One turn sends every row of this set to another row. A few are shown first. Where does it send the rows asked after them?
suve: 0.078  -0.352  1.292  -1.408  -0.547  -1.197  0.824  0.270  -0.454  -1.397  0.914  0.267  -0.238  -0.054  0.729  0.333  1.782  0.640  -0.497  -1.186  -0.171  -0.258  0.841  0.369  0.974  -0.146  3.158  -2.288  -0.933  1.125  1.733  -0.325  -0.612  1.247  0.894  0.856  0.237  -0.146  0.474  -0.447  -1.290  -1.056  -0.682  0.218  0.504
mep: 0.253  -0.987  0.835  -0.211  -1.778  -0.445  -1.139  1.740  -0.100  -0.959  0.711  -0.409  -0.894  0.059  -0.777  -0.787  -0.378  0.780  0.297  0.037  0.278  0.359  2.256  -1.484  1.378  -0.493  1.256  -1.168  -0.553  1.105  -0.092  1.116  -1.634  0.896  0.518  0.348  -0.460  -1.005  1.427  0.162  0.394  -1.084  -1.629  -0.776  -0.977
Garu: 0.359  0.910  1.093  -1.183  -0.404  -0.952  0.643  0.833  0.884  -1.074  1.228  0.616  0.124  0.352  0.666  -1.151  1.329  -1.405  0.451  -1.571  0.875  -0.120  0.252  0.814  0.307  1.176  -0.904  0.062  0.616  -0.266  -1.659  -0.157  -0.925  0.865  0.714  -0.673  1.300  -1.119  -0.973  -0.387  -0.789  1.653  0.452  0.113  -1.546
gimuv: 1.519  -0.996  0.273  -0.710  0.732  0.545  0.018  1.817  -0.124  -0.777  0.519  -1.269  -1.141  -1.070  0.005  -0.014  -0.288  0.927  0.952  -1.242  -0.616  0.672  1.341  -0.211  -0.671  1.260  2.758  -1.744  0.705  -0.186  -1.705  1.768  -0.564  0.464  1.186  -0.029  1.125  -0.731  0.117  0.043  -0.032  -0.764  -0.162  -1.230  0.349
Bas: 0.109  -0.121  0.378  0.899  -0.438  -0.651  -0.396  0.366  0.286  -1.652  0.945  -0.423  -0.182  0.199  0.747  -1.248  2.797  -0.481  0.542  -0.581  0.324  -0.034  0.554  -0.229  0.029  0.380  0.066  0.151  -0.741  -0.056  -1.070  0.173  -0.801  1.142  0.865  0.165  1.507  -0.981  -1.247  -0.688  -0.308  1.154  1.004  0.158  -3.021
Kodad: 0.210  -0.218  -0.522  -0.589  0.095  -1.270  -0.194  0.562  -0.297  -1.667  0.804  -0.181  0.782  0.016  -1.598  -0.530  -0.384  1.402  1.654  -0.173  -1.388  0.093  0.686  -0.066  0.914  0.807  -1.219  -1.734  -0.811  0.958  -0.180  0.990  0.179  0.879  0.193  0.804  0.041  -0.152  -0.436  -0.274  -1.635  2.245  0.964  0.680  0.443
figu: 0.114  -0.893  0.147  -2.578  -0.765  0.188  0.958  0.043  0.333  -1.181  1.317  -0.193  0.343  1.279  0.778  -1.405  1.255  1.085  0.044  -1.295  0.857  0.472  -1.238  0.059  0.171  -0.598  0.171  -0.814  1.362  -0.402  -0.431  0.759  -1.608  1.032  -0.292  -0.649  2.413  -0.773  -1.352  -0.790  -1.752  -0.355  1.252  0.643  0.369
gav: -0.341  0.161  1.404  -0.564  -0.775  0.129  1.691  0.115  0.075  -1.423  0.277  0.239  0.171  0.508  -0.311  -0.928  1.655  0.416  0.536  -1.249  0.592  0.102  1.542  0.646  0.982  2.597  -1.068  -0.339  -1.143  0.484  -1.589  -0.907  -2.091  -0.017  1.110  1.094  -0.111  -1.065  1.610  -0.316  -1.883  -1.104  0.058  -0.288  0.478
moz: 0.444  0.206  -0.437  -0.117  0.218  -0.495  -1.100  0.940  -1.308  -1.507  0.237  -0.712  -0.241  0.037  -1.138  -0.995  0.195  1.973  1.327  -1.237  -0.489  0.002  0.085  0.999  -0.291  0.665  -0.211  -1.259  -2.532  1.327  -0.644  -0.237  0.209  1.163  0.533  0.967  1.043  -1.062  -0.728  -1.179  -0.088  1.087  0.651  0.514  1.281
Durul: 0.305  -0.597  0.932  0.011  -0.791  0.571  1.152  1.175  -0.617  -1.446  0.139  -0.752  -0.569  -0.372  -0.174  -0.931  2.587  1.168  0.181  -0.785  1.419  0.518  0.777  0.898  -1.004  2.140  -0.745  -0.046  -1.072  0.521  -0.922  -1.183  -0.858  0.365  1.211  1.036  0.438  -1.283  1.671  -1.021  -1.167  -1.599  0.007  -0.193  0.868
miba: 0.347  -0.801  2.467  -0.923  -0.203  0.888  -0.662  0.072  -0.395  -1.410  0.725  0.886  -1.010  2.268  -0.721  0.408  -0.135  0.387  -0.823  -1.843  0.144  -0.234  1.227  0.680  0.883  1.039  1.375  -1.779  -0.482  1.607  -0.047  -0.808  -1.490  0.236  0.668  0.831  0.847  -1.063  0.810  0.280  -1.198  -1.139  -1.828  0.128  -0.511
Zini: 1.050  -1.056  1.418  -1.165  -1.579  -0.169  -0.095  2.015  0.685  -1.367  1.426  -1.334  -0.674  -1.070  -0.823  -0.256  0.893  1.150  -0.698  -0.529  -0.378  0.000  -0.240  -0.033  -0.903  -0.080  1.629  -1.155  -1.477  1.074  0.950  -0.652  -0.604  0.487  0.666  -0.088  0.561  -1.171  -0.041  0.039  -1.804  -0.666  -0.937  -1.627  0.217
fidab: 0.387  -0.421  -0.957  -0.151  -0.040  -0.843  -0.989  0.103  -1.043  -1.687  0.678  -0.971  -0.194  -0.686  0.806  -0.848  -0.971  1.444  -0.367  -0.548  -0.272  0.214  0.495  0.121  0.439  -0.401  2.247  1.315  -1.528  0.547  0.887  0.593  -0.758  2.073  0.434  0.484  -0.717  -1.140  -0.137  -0.754  -0.902  -0.146  1.192  0.475  -0.523
kibu: -1.628  -1.232  0.832  -0.083  0.162  0.725  -0.478  0.488  -1.178  -0.802  0.091  0.715  -0.934  1.319  1.307  0.268  0.336  -0.183  1.596  -1.041  -0.120  0.767  0.639  0.012  0.025  -1.089  0.201  0.197  -1.327  -0.124  -0.837  0.479  -2.289  1.567  -0.313  -0.159  0.340  -1.543  0.763  -2.041  -1.343  0.567  0.217  1.726  0.657
viv: 0.666  0.583  0.691  -1.516  -0.660  0.521  -0.897  0.301  -0.122  -0.698  1.494  -0.111  -0.204  -0.088  -1.305  -0.760  -1.019  0.102  0.440  -0.848  -0.438  0.770  1.337  -1.334  1.608  1.284  2.183  -2.302  0.614  -0.341  -1.304  0.361  -1.233  -0.084  1.873  0.669  0.911  -1.055  0.385  0.512  0.114  -0.487  -0.039  -1.334  -0.411
mig: 0.218  -0.024  -0.016  -1.202  0.196  -0.204  -0.251  0.734  -0.937  -1.751  0.912  0.481  0.085  0.904  -2.329  1.152  0.179  0.411  0.679  -0.407  -0.549  0.580  1.305  0.792  0.530  0.692  -2.197  -2.138  -1.249  0.573  -1.128  0.050  -0.680  1.463  0.539  0.906  1.117  -1.060  -1.604  -0.141  -0.115  0.836  0.108  0.281  0.976
mafib: 0.125  -0.741  0.890  -1.116  -0.676  -1.540  0.780  1.399  -0.345  -1.793  1.301  -0.388  -1.449  -0.249  0.227  0.279  0.173  -0.393  0.755  0.909  -1.577  0.674  1.286  0.294  0.435  -0.434  1.683  -1.057  0.049  -0.222  -0.421  1.076  -1.560  -0.319  -0.169  0.092  0.148  -1.311  0.875  0.198  0.076  -2.271  -0.081  -1.610  1.121
nudat: 0.385  -0.408  -0.527  -1.393  0.945  -0.757  1.069  0.394  -0.960  -0.901  0.323  0.142  -0.419  1.542  -1.449  -0.366  0.469  0.841  1.528  -2.286  -1.353  0.734  0.481  0.651  0.864  0.817  -0.550  -2.107  -1.252  0.737  -1.272  0.651  -0.522  0.743  -0.158  0.906  1.179  0.097  -0.082  -0.393  -0.692  0.301  -0.013  1.172  1.944
kize: -0.349  -0.104  -0.092  -1.195  -1.667  0.662  -0.600  0.975  -0.438  -2.387  1.757  -0.381  0.651  -0.536  -0.652  -0.715  -1.535  0.238  -0.294  0.323  -0.373  0.789  0.270  -0.694  -0.056  0.542  0.415  0.845  -0.266  0.105  -0.113  0.294  -1.669  2.073  1.043  -0.450  -0.913  -1.653  -0.656  -0.218  -1.200  1.795  -0.068  0.316  -0.488
sogeb: -0.517  0.927  -1.217  -1.661  0.504  -0.107  -1.161  -0.376  -0.149  -0.741  -0.291  0.138  -0.909  -0.524  -0.367  -0.920  -0.824  1.019  0.098  -0.160  -0.252  0.060  1.357  -0.260  0.059  0.735  2.175  -2.030  0.162  0.180  -0.958  0.075  0.298  0.124  0.486  0.085  0.286  -1.288  -0.057  0.193  -0.071  -0.771  -0.253  -1.202  -1.998
vom: 0.824  -0.277  0.753  -0.250  0.265  -0.113  0.231  -0.447  0.529  -0.893  1.280  0.294  0.176  1.779  0.813  0.056  2.359  -1.508  0.594  -1.283  0.064  0.059  -0.193  0.737  1.235  0.007  -0.493  -0.749  0.147  -0.851  -1.525  -0.005  -1.806  0.649  0.555  0.654  1.679  -0.799  -1.379  -0.246  -0.805  -0.531  1.543  -0.594  -1.571
Ziveg: -1.127  0.202  0.920  -1.205  -0.251  -0.873  -0.768  0.261  -0.277  0.925  0.440  0.569  -0.747  0.058  -1.046  0.917  -0.419  0.171  0.571  0.365  1.534  0.694  1.407  -0.583  0.567  -0.575  -1.056  1.537  -1.186  -0.606  -0.116  -0.613  -1.360  0.704  -1.033  0.007  1.321  -1.409  0.028  -0.160  -0.716  -0.331  0.831  -0.029  0.175
Lir: -0.973  0.851  -0.097  -1.221  -0.984  -0.463  1.005  0.489  -0.333  -1.583  1.116  0.071  0.067  1.116  -0.095  -1.744  0.940  0.123  -1.222  -2.419  -0.007  0.895  0.975  -0.780  1.660  -0.323  -0.070  -0.048  -0.662  -0.846  -0.671  -0.502  -1.506  1.622  1.343  -0.269  2.475  -0.878  -1.758  -0.221  -0.131  -0.356  -0.278  0.292  -0.182
zasu: 1.050  -0.353  -0.967  -1.225  0.680  0.459  -0.014  -0.200  -1.752  -0.294  -0.008  -0.148  -0.811  0.852  -0.028  -0.076  -0.645  1.210  -0.150  -1.309  1.673  0.243  -0.032  0.911  -0.587  0.713  2.620  1.047  0.027  0.436  0.453  0.078  -1.153  1.478  -0.197  0.606  0.882  -0.892  0.118  -0.391  -0.576  -1.132  -0.165  0.879  0.858
gib: -1.617  -1.304  0.783  0.326  -0.345  0.094  0.496  0.822  -0.654  -0.363  0.772  -0.156  -0.289  -0.107  0.615  0.404  0.633  0.016  2.289  -0.090  -0.382  0.964  0.365  -0.773  -0.240  0.017  0.634  0.822  0.095  -1.080  -0.040  0.710  -1.574  1.115  0.144  0.009  0.798  -0.616  0.903  -0.881  -1.479  1.468  0.021  1.660  1.420
gebaz: -0.221  -0.751  0.962  0.153  -0.333  -1.147  -0.954  0.566  -0.474  -1.054  -0.113  -0.146  -0.019  -0.241  1.183  0.716  -0.896  1.210  0.998  0.363  0.310  -0.958  0.758  0.675  1.029  0.159  1.974  -1.367  0.777  0.647  -0.670  0.150  -1.000  0.565  0.696  -0.073  -0.746  -0.880  1.142  -0.795  0.939  -1.908  -0.606  0.649  1.032
sab: -0.542  0.197  0.923  -0.533  -0.136  -0.649  0.517  0.649  -0.922  0.850  0.974  0.207  -0.433  -0.120  -0.188  0.591  0.020  -0.151  0.913  -0.173  1.158  0.494  1.289  -0.858  1.108  -0.094  0.339  1.428  -0.063  -1.476  1.258  0.024  -1.175  1.116  0.142  0.875  1.043  -0.848  0.960  -0.402  -1.177  1.097  0.089  0.124  1.478
puzon: -0.088  -0.356  0.696  0.297  0.185  0.649  0.038  0.149  0.060  -2.151  0.771  -0.089  0.623  1.427  1.279  0.047  0.015  1.006  -0.556  -0.918  0.527  -0.860  1.223  0.429  1.304  -0.158  -0.627  -0.106  1.182  -1.227  -0.038  0.961  -1.438  2.242  1.066  0.261  1.186  -0.945  -2.303  -0.391  -1.389  0.633  0.624  -0.183  -0.805
nodom: -0.807  -0.547  0.301  -2.161  -0.675  -0.431  0.242  -0.596  -0.097  -1.994  1.686  0.444  0.715  0.330  -0.620  1.400  -1.034  -0.533  0.335  -0.122  -0.754  1.300  0.696  0.218  1.147  0.773  0.504  0.270  -0.189  -0.272  -1.654  0.185  -2.883  1.083  0.443  -0.579  -0.098  -0.836  -1.443  0.541  -0.426  -0.538  0.820  0.800  0.931
Gek: 0.095  -0.241  -0.599  -2.930  -0.232  -0.039  -0.582  0.463  -0.132  -1.038  0.506  0.577  0.068  -0.932  -0.189  0.188  0.696  0.199  0.323  -0.433  0.466  0.679  0.842  -0.148  0.208  -0.063  2.315  -3.927  0.155  0.662  -1.697  0.528  -0.892  1.310  0.601  -0.728  0.415  -1.169  -0.423  -1.003  0.101  -1.729  0.400  -0.070  -0.321
dakab: 1.354  -0.164  0.408  -0.636  0.388  -0.702  -0.305  -0.013  1.163  0.297  0.694  -0.657  0.446  0.366  1.768  -1.134  1.980  0.669  0.806  -1.637  1.879  -0.568  -0.967  0.815  -0.016  0.525  0.079  0.130  0.116  -0.186  -0.974  -0.168  -0.902  0.624  0.302  0.257  1.331  -0.567  -0.846  -0.446  -0.347  0.163  0.895  0.030  -1.505
deloz: 0.548  -1.851  -0.569  -1.575  0.198  0.422  0.861  0.439  -1.356  -0.977  0.620  0.571  -1.144  1.491  -1.521  0.892  0.174  -0.829  -0.530  -1.141  -0.109  2.142  0.683  -0.388  0.414  0.047  1.355  0.223  0.466  0.429  -1.018  0.858  -1.869  1.573  -0.586  -0.584  1.121  -0.409  -0.085  0.071  -1.013  -2.113  0.568  1.439  0.511
bog: 1.375  -0.257  -1.074  -1.164  0.950  -0.516  0.015  0.373  -1.313  -0.659  0.703  -0.342  -0.588  0.752  -1.994  0.088  0.808  1.545  0.679  -0.530  0.277  0.409  -0.035  0.598  -0.194  0.026  -0.760  -1.968  -0.475  0.527  0.921  0.428  0.745  0.896  -0.453  1.854  1.595  -0.335  -0.110  -0.595  -0.834  0.325  0.886  0.155  1.038
govod: -0.291  -0.629  1.408  0.344  -0.986  0.068  0.862  1.218  -0.516  -2.531  0.604  0.198  -0.131  -0.540  -0.322  -0.083  2.301  0.474  -0.186  0.531  1.064  0.383  1.930  0.694  -0.238  1.719  -1.896  -0.607  -0.344  0.698  -0.648  -0.382  -0.636  1.108  1.079  0.821  -0.493  -1.473  1.195  -1.219  -1.607  -0.787  0.984  0.263  -0.675
zutag: 0.121  -0.276  0.710  -0.837  0.347  0.133  -1.049  1.471  -0.514  -2.651  1.224  0.167  -0.465  -0.803  1.344  -0.396  -1.017  0.319  -0.126  -0.762  -0.902  0.737  0.901  0.411  -0.218  0.299  1.305  -2.919  1.061  -0.111  -1.651  0.969  -0.061  1.113  1.561  -0.185  -0.370  -1.777  0.221  -1.071  0.262  -0.226  0.269  0.049  -0.406
pab: 0.833  -0.047  -0.032  -0.057  -0.023  -0.430  0.963  0.911  -0.136  -0.012  0.548  0.414  -0.267  0.895  0.078  -1.252  3.082  -1.272  0.023  -2.000  1.190  0.494  -0.479  0.040  0.311  0.425  0.486  -0.287  0.578  -0.396  -1.140  -0.767  -0.470  1.278  1.061  -0.220  2.386  -0.475  -0.310  -0.874  -0.109  0.086  -0.050  0.814  -1.164
lan: -0.809  -0.308  0.446  -0.159  -0.463  -0.590  0.870  -0.722  0.315  -1.360  -0.132  -0.310  0.263  -0.284  0.154  -1.377  1.864  1.672  0.929  0.073  0.407  -0.275  0.894  0.498  0.425  2.081  -0.669  -0.248  -0.760  0.879  -0.640  -0.676  -0.878  -0.484  0.256  1.052  -0.626  -0.732  1.851  -0.729  -2.157  -0.900  1.041  0.087  -0.766
dideg: -0.942  -0.018  0.696  -2.790  -1.532  -0.291  0.195  0.455  -0.342  -1.814  0.601  0.283  -0.497  0.071  0.572  -0.117  0.186  0.729  1.416  0.497  0.631  -0.357  1.505  0.486  -0.287  0.456  1.637  -2.093  -0.084  0.563  -0.210  0.644  -2.537  1.101  0.135  -0.094  -0.763  -1.737  0.290  -0.325  0.203  -0.187  -2.145  -0.439  0.302
sarud: 0.074  -0.607  0.148  0.550  -0.235  -0.058  0.023  0.380  -0.766  -1.591  0.493  -0.782  -0.346  0.359  -0.468  -0.521  1.623  1.185  0.320  -0.351  0.792  0.076  0.559  -0.118  0.032  0.440  1.401  1.065  0.354  -0.309  -0.470  0.057  -0.882  0.651  0.491  -0.300  3.952  -0.968  -2.459  -0.579  -0.303  -0.740  1.715  0.172  -0.102
foto: -1.391  -0.427  0.276  -1.050  -0.522  0.372  -1.142  0.371  -0.240  0.335  0.224  0.189  -0.692  0.319  0.280  0.135  0.480  0.154  0.656  -0.334  0.658  0.634  0.050  -0.132  -0.163  -1.834  -0.462  0.290  -2.743  -0.267  -0.498  -0.925  -2.179  1.541  -0.619  -0.221  0.301  -2.014  0.032  -1.478  -0.856  -0.601  0.595  0.035  0.568
Dupup: -0.264  -0.348  -0.013  -1.040  -1.237  0.457  -0.662  0.974  -0.738  -0.917  -0.290  0.298  -1.495  0.916  -1.550  -0.637  -0.519  -0.212  0.619  0.982  -0.008  -0.236  -0.049  -0.029  -0.308  -0.006  1.634  -1.339  1.083  1.027  -0.573  -0.763  -0.862  -0.215  -0.179  -0.759  0.313  -1.933  1.638  -0.434  -0.217  -1.547  -1.495  -0.634  0.143
tel: -0.552  -0.054  -0.355  -0.369  -0.365  -0.789  0.056  0.930  0.300  -1.071  -0.832  0.408  -0.045  0.674  0.213  -2.133  -0.242  0.971  -0.208  -2.022  0.573  -0.599  0.665  0.312  0.804  0.308  0.508  0.746  0.173  0.997  -1.213  0.082  -0.441  1.329  -0.280  -1.846  1.825  -1.014  -1.300  -1.065  -2.027  0.446  0.796  0.598  -1.142
Ripup: -1.435  -0.941  1.106  -0.614  -0.953  -0.479  -0.306  -0.291  0.860  -2.324  0.541  -0.500  0.082  -0.469  -0.429  0.453  0.715  1.083  0.695  0.412  -1.671  -0.595  -0.083  0.568  -0.748  1.334  1.911  -1.429  -0.647  1.140  -0.581  -1.343  -0.971  -0.567  0.341  -0.731  0.325  -0.703  -0.566  0.552  -1.553  -0.138  -1.107  0.059  -0.564
nabuz: -0.329  -1.255  2.525  -0.270  -0.255  -1.640  0.035  1.222  0.474  -2.061  0.922  0.727  -0.870  -0.083  -0.736  1.402  -0.218  0.137  -1.234  -0.353  -0.983  0.434  1.755  0.563  0.352  0.887  0.334  -1.068  0.629  1.123  -0.511  -0.271  0.321  -0.012  0.148  -0.732  0.681  -0.326  0.274  0.528  -0.967  -1.016  -0.516  0.834  -0.531
tez: -0.319  -0.676  0.116  -0.713  -0.298  -0.084  1.909  -0.153  -0.214  -1.411  0.109  0.269  -0.066  0.216  -0.078  -0.012  3.193  0.359  0.086  0.308  0.855  0.375  0.911  0.572  0.550  0.879  -1.159  -1.397  -0.402  0.282  -0.142  -0.434  -1.058  0.852  0.332  1.289  -0.408  -0.684  1.751  -0.864  -2.103  -2.044  1.061  0.040  0.022

nudat goes to -> Kodad
zutag goes to -> gimuv
Durul goes to -> gav
Where do these go?
Ziveg goes to -> foto
miba goes to -> Ripup
kize goes to -> zasu
tel goes to -> figu
Dupup goes to -> dideg
vom goes to -> Bas

